k239: [-19,  24,  22,  15,  17, -36,   9,  24, -18,   7,   0, -37]
k742: [ 16, -17,   7,  -1, -13, -29, -12,  21,  21,  10, -32,  -1]
k281: [  6, -23,  22,  14, -33,  10,  10,   5,  10,  11, -33, -54]
tail: [21, 10]  [-32,  -1]
asked: [  6, -23,  22,  14, -33,  10,  10,   5,  10,  11, -33, -54]  k281
tail: [22, 15]  [ 17, -36,   9,  24, -18,   7,   0, -37]
dup k239:   [24]
tail: [7, 0]  [-37]
asked: [-20,  26,  23,  16,  18, -35,   9,  23, -19,   7,   1, -36]  k239
tags:
[-30] -> k87
[-29] -> k586
[-36] -> k563
[-35] -> k387
key k239 6:   k563

k565: [-23,  19,  -7, -35,  24,   3, -13,  24, -15, -53,  -4,   6, -32,  10, -20,
 -30, -21,   9,  -6,  12,   9,  -8,  30,  -1,  11, -29, -19,  31,  19, -19,
   5,  34,   4,  14,  16, -36]
k867: [-23,  19,  -7, -35,  24,   3, -13,  16, -20,  -9,  29,   6, -32,  10, -20,
 -30, -21,   9,  -6,  12,   9,  -8,  30,  -1,  11, -29, -19,  31,  19, -19,
   5,  34,   4,   3,  16, -36]
k300: [ -7,  10, -16, -18,   5, -15, -22,  14,  -1, -27,  22,  23, -32,  14,   2,
 -24,   4,  -6,   6,   6, -22,  -9,   2,   9,   5, -37,   8,   3,  -4,  -1,
 -27,   4,  15,  18,  -8, -34]
k561: [ 15,   0,  -4, -22, -11, -20, -49,  24, -16, -53,  -4,  26, -14,   4,  -1,
 -34,   3,  16,   7, -11, -33, -37, -26,  30,  30, -35,  18, -15,  10,  36,
 -52, -17, -10,  28, -32, -14]
tail: [ 24, -16, -53,  -4]  [ 26, -14,   4,  -1, -34,   3,  16,   7, -11, -33, -37, -26,  30,  30, -35,
  18, -15,  10,  36, -52, -17, -10,  28, -32, -14]
Table of tags by key:
[26] -> k439
[28] -> k341
[29] -> k67
[13] -> k20
[14] -> k189
[25] -> k678
key k561 34:   k341

k748: [ 13,   2,   2, -25, -47, -50,   5,  -2,  13]
k63: [-45,  13,   1, -25, -47, -50,   5,  12,  14]
k32: [-45,  13, -44,  46, -47, -50, -44,  -2,   1]
asked: [-45,  13, -44,  46, -47, -50, -44,  -2,   1]  k32
asked: [-45,  13,   1, -25, -47, -50,   5,  12,  14]  k63
asked: [ 13,   2,   2, -25, -47, -50,   5,  -2,  13]  k748
tail: [  2, -25]  [-47, -50,   5,  -2,  13]

k262: [  4, -13, -20, -11,  -6,  26,  13,  -7,  11,  -2, -26,  -8,  10,   1,  -5]
k525: [  5,  33,  34,  14,  11,  38,   8,  31,  17,  -8, -26,   0,   1,  -3, -26]
k335: [ -9,  -6,   3,  -6, -19,  21,   9,   2,  -6,  12, -26,   1,   6,   7, -11]
k97: [  1,  -4, -19,  -7,  20,   9,  17,  -1,  28, -15, -26,  -2,   3,  -8, -18]
k463: [  7,  13,   7,   8,  -1, -12,  -4,   5,  -7,   3, -26,  -4, -11,  14,  -2]
k950: [-14, -13,  33, -15, -54, -54,  12,   5, -22,  18, -26, -16,  10,  14, -13]
k313: [ 21,  30,   2,  12,  55,  24,   7,  14,  40, -40, -26,  11,   8,   4, -21]
k315: [ -4,  13,  30, -10, -46,   6,   1,  16, -27,  36, -26,  -2,   0,  -9,  -9]
k979: [  5, -14,  -4, -13,   7,  -9,   5,   5, -11,   3, -26,   2, -15,  -8,   5]
asked: [  5, -14,  -4, -13,   7,  -9,   5,   4, -10,   2, -24,   2, -15,  -8,   5]  k979
Table of tags by key:
[-7] -> k295
[31] -> k887
[14] -> k763
[24] -> k710
key k313 8:   k763
dup k525:   [-26]
asked: [ -9,  -6,   3,  -6, -19,  21,   9,   2,  -6,  12, -26,   1,   6,   7, -11]  k335
dup k979:   [5]

k349: [ 13,   7, -17,  29, -41, -35, -63, -21]
k679: [ 34,  14,  51,  39, -51, -45, -39,  12]
k588: [ 34, -51,  51,  39, -51, -45, -62, -21]
k532: [-16,  -4,   8, -24,  40,  25,   6, -20]
tail: [14, 51]  [ 39, -51, -45, -39,  12]
asked: [ 34,  14,  51,  40, -50, -45, -39,  12]  k679
tail: [34, 14, 51, 39]  [-51, -45, -39,  12]
dup k588:   [-51]

k912: [  3,  20,  11, -23, -40,   7,  -6,  -3,  36,  30,   0]
k637: [-36,  38,  -3, -18,  11,  35, -31, -14, -14, -15, -19]
k996: [ 12, -35, -39, -25, -32,   2,   0,  -5,  16,  24,  33]
k600: [-12,  23,  -1, -22,  -1,  19, -10,   3,   9,  -4,  -9]
k469: [  8, -47, -36, -24, -40,   7,  -6,  -3,  28,  20,  13]
k547: [  2,  15,   6, -12,   1,   5,   0,   5,  14,   2,  -6]
k704: [ -2, -16,  -6,  29,  19,  -5,  -3,  -9, -30, -15,  -6]
k243: [  3, -18, -27, -16, -20,   4,  -4,  -9,  11,  18,  20]
k604: [  8, -47,  13, -24, -40,   7,  -6,  -3,   9,  24,  37]
k558: [ 14, -38, -17,  -6, -18,  -2,   5,   4,  -7,   4,  21]
k807: [ -7,   8,  -1, -30, -32,   7,  -6,   5,  -9,  20,  13]
asked: [ 10, -33, -37, -25, -31,   2,  -2,  -5,  16,  24,  35]  k996
tail: [-10,   3,   9]  [-4, -9]
common k604 k547:   [-6]

k822: [ -7,  24, -53,  32, -23,  39, -21,  -4,  -6,  12, -29, -24, -18,  -4,  27,
  30,  -4,  18,  18,  43, -51,   9]
k59: [-34,   1,  11,   8, -16, -12,  19,   1,  -6,  26,  -5,   0,   1, -18,  27,
  14,  12,  30,  -1,  28,  21,   9]
k58: [-27,   9,  10,   2,   2,   3,   0,  11,  14,  -1,   2,   2,   1,  27,  12,
   2,   5,   4,   1,  11,  23,   9]
k495: [ 23,   2, -21,  -1,  -1, -12,  -4, -12,  -6,   2,  -5,   2, -19,  -4,   2,
  31,   5,  -6,   2,   1,  -4,  12]
k414: [-53,  21,  20,  -5, -14,  -7,  24, -12, -14,  16,  -5,  15,  -2,  -4,  42,
  14,   5,  30,  -1,  24,  23,  14]
asked: [-27,   9,  10,   2,   2,   3,   0,  11,  14,  -1,   2,   2,   1,  27,  12,
   2,   5,   4,   1,  11,  23,   9]  k58
tail: [-18,  -4]  [ 27,  30,  -4,  18,  18,  43, -51,   9]
asked: [ 23,   2, -21,  -1,  -1, -13,  -3, -12,  -6,   2,  -5,   1, -20,  -4,   2,
  31,   6,  -6,   2,   1,  -4,  12]  k495
asked: [ -7,  24, -53,  32, -23,  39, -21,  -4,  -6,  12, -29, -24, -18,  -4,  27,
  30,  -4,  18,  18,  43, -51,   9]  k822
asked: [-34,   0,  10,   9, -16, -11,  18,   1,  -6,  29,  -4,   0,   2, -17,  26,
  13,  14,  28,  -2,  29,  22,   8]  k59
dup k59:   [1]

